The rows of R fall into 3 groups, and each row is roughly a mix of its group's hidden directions.
R:
[[ 15  15  -1 -14   4   8 -21   6 -13  27]
 [ -3 -17  22  17   5  15  14  -7  13  21]
 [ 16 -20 -11  -7 -16  -6  -3  15  11 -26]
 [-23 -24  15  16  20   3   0  -4  12  -4]
 [  2  -4  14 -24  -1  12 -16   6  -8 -30]
 [  4 -11  -1  14   8  -7 -30  20  12  16]
 [ -2  11  20  -6  16  20 -14 -16 -15  16]
 [ 18   7   3  10 -29   2   3  -1  28   9]
 [  3  -1  15 -21   0   2  -6   2 -10 -37]
 [-12   6   5  19  30  22   2  11   4   4]
 [-15 -32 -14  14  -3  -4   9 -11   1 -16]
 [  1   5 -12  26   3 -20  10  -2   8  27]
 [-13  19  -2 -21  18  25 -13  -7  -4   7]
 [  5 -14  13  22 -12 -19  -3 -16 -13 -21]
 [-11  35  -7 -20  -9   2   7 -13   8  -3]
 [ -9  -5 -13 -31  -3  14 -15   1  -8  21]
 [  0 -17  -4   6  -4  22  28 -13 -13  14]
 [ 14  -9  -3 -21 -17  -9  13  24 -19  -5]
 [ -4   0   1 -22   0 -15   5  25 -28  -6]
 [  7 -11   6   6 -19 -24  -3 -18 -14 -22]
 [ -7 -18 -11  12 -12   6   9 -34   9  -5]
 [  0   8   1 -10  15 -11 -20  30   1 -20]
 [ 18  -3  -2  16  11 -18 -17  12  -7  26]
 [ -6  -7 -37  21   0 -10  -1  -2  -7 -12]
 [  4 -23   9 -13   0  32  -9   6 -13   0]
 [ -6  16  12 -12  25  22  -8  -4  -9  18]
 [  1  16 -13   8  -2  -3  26 -16  -4  26]
 [ 14 -15   3   3   8   9 -28  17  -7  23]
 [  0  17  -6 -11  11 -14 -13  30 -16  -8]
 [  1  17   0   9   3 -37   2  -1   9 -17]
 [ 17   8  -6 -18 -24 -25  10  -4   7  -8]
 [-21  19  21  -3  23   2  -4  -5  -9  16]
 [ 14  -1  12  21   5  16   6   4  17  27]
 [  8 -11  -1  31  -8 -10  16  16  18  -6]
 [-10 -34   3   9  -4  21  16  -3   1  -9]
 [ 11 -20  11   7   4 -11  19  -4 -18 -25]
 [ 13  -5   4  23  -2  -7  20  22  19  11]
 [  5   8   7  19  23   4  -6  28   3  18]
 [  1 -14 -12  -5   8 -11  18  32   4  16]
 [ -5 -32  21   0  -3   7   6  -8  21 -10]
 [ -4 -13 -11  13 -10   7  -1 -33  19 -10]
 [ 23  12 -27  -7 -25  -4   2   1  -9  -2]
 [  6   4  17  32   7 -11   9  -8   2 -23]
 [  9 -17   2  -1   5  21 -22  12  -8  25]
 [  4  23  19  10  14  24  -4  -7  10  14]
 [ 18  -3  13 -22   4  12 -17   6 -25  -4]
 [ 22  -6  15  15  -9 -27  19   5   1   2]
 [ -5 -35  -8  10 -16   4  -9  11  -3  17]
 [ -6 -18 -24  -3  -2 -18  14  24   2 -10]
 [  1   6 -19  11 -15   7   6 -36   2   8]
 [-15 -15 -25 -18 -16  13 -18   1   1   3]
 [  1  -2   7  -4  -3  -8  27 -14 -12 -31]
 [  4 -37   2  23   4   5  11   3  -6   6]
 [  0  13 -11   6 -13   8   9 -35  -5  17]
 [-15   2  -4  -4   2  -8  18   3 -36  15]
 [-15  17 -16 -15  23  -1   8   6   0 -23]
 [ -7  17   1 -18  -8   4  24 -18  -6 -22]
 [ 14  24   4  -8  -8   5  10   4 -17  29]
 [  0   1   2  -1  23  10  11  25   5  27]
 [ -7  19 -17  14  -2  -8   5  -5  16  31]
 [ 13  10   4 -18 -25   5  16 -15 -13  17]
 [  9   3 -13 -14  -7  -3  14  25  21  20]
 [ 12 -20   1  27   7 -20  18  -1 -11   2]
 [ -8   1   7   9  -4  12  15 -31  -2  24]
 [-10  10 -14 -25  26  -6  11  14  -8  -6]
 [-17  -1 -15   3  26  16   7  24   8   2]
 [ -1  19 -10 -33 -11  11 -12 -13   4   2]
 [  2 -35   2  27   4  -4  14   2  -2  -2]
 [  2  28   3   4  16  17   9   9  25   5]
 [  3 -11  28  -3   5  10 -10  -1  31  -9]
 [ -3  11  -3   5  24  -7 -23  24   7 -14]
 [ -7 -18   2   6  17  -9  -8  31   5 -19]
 [-15  -2  -2  24  -1  25 -17 -12   9 -15]
 [  1   7  -6 -10  -4 -11  14  18 -34  13]
 [ -7  10  -7 -20  23  14   4  18   1  22]
 [ -2  15 -12  12   9  -5  18  14  22 -23]
 [  7   8  -8  24   8   5  10  12  -9  32]
 [-15 -15  -8   3  -7  32   8  -3  10  20]
 [  0   0   7   1  -1 -19  21  -9  -5 -35]
 [ 11 -31  -1   3 -17   4   6  -4  21 -16]
 [-15  -7   8  17   8  17 -21 -20 -15 -12]
 [  7   2 -16 -12 -26  -4  18 -12 -23   7]]
One row of each group comes first, with its name. Which group is each row after those in?
[  7   3  16  34  -8   0  -2 -16   9 -17]  J
[ -1 -21  12  -3  -1   3  16  -4 -10 -35]  E
[ -7   2 -14 -10 -19  -2   6 -36  -9  -7]  D

[  8  20   0 -17  13   9  11  16  14  24]  J
[ -8  -7  -7  -2 -21   0 -20 -25  -7 -23]  J
[ 10  28  -1  -9  -7   7 -18 -23  16  -3]  D
[ -3 -35   3  23  -2  -7   0  11 -12   7]  J
[ 16  17 -14   2 -20  10   4 -25   3  15]  D
[-15  -3  14  21  16  11   6 -18   6  22]  D
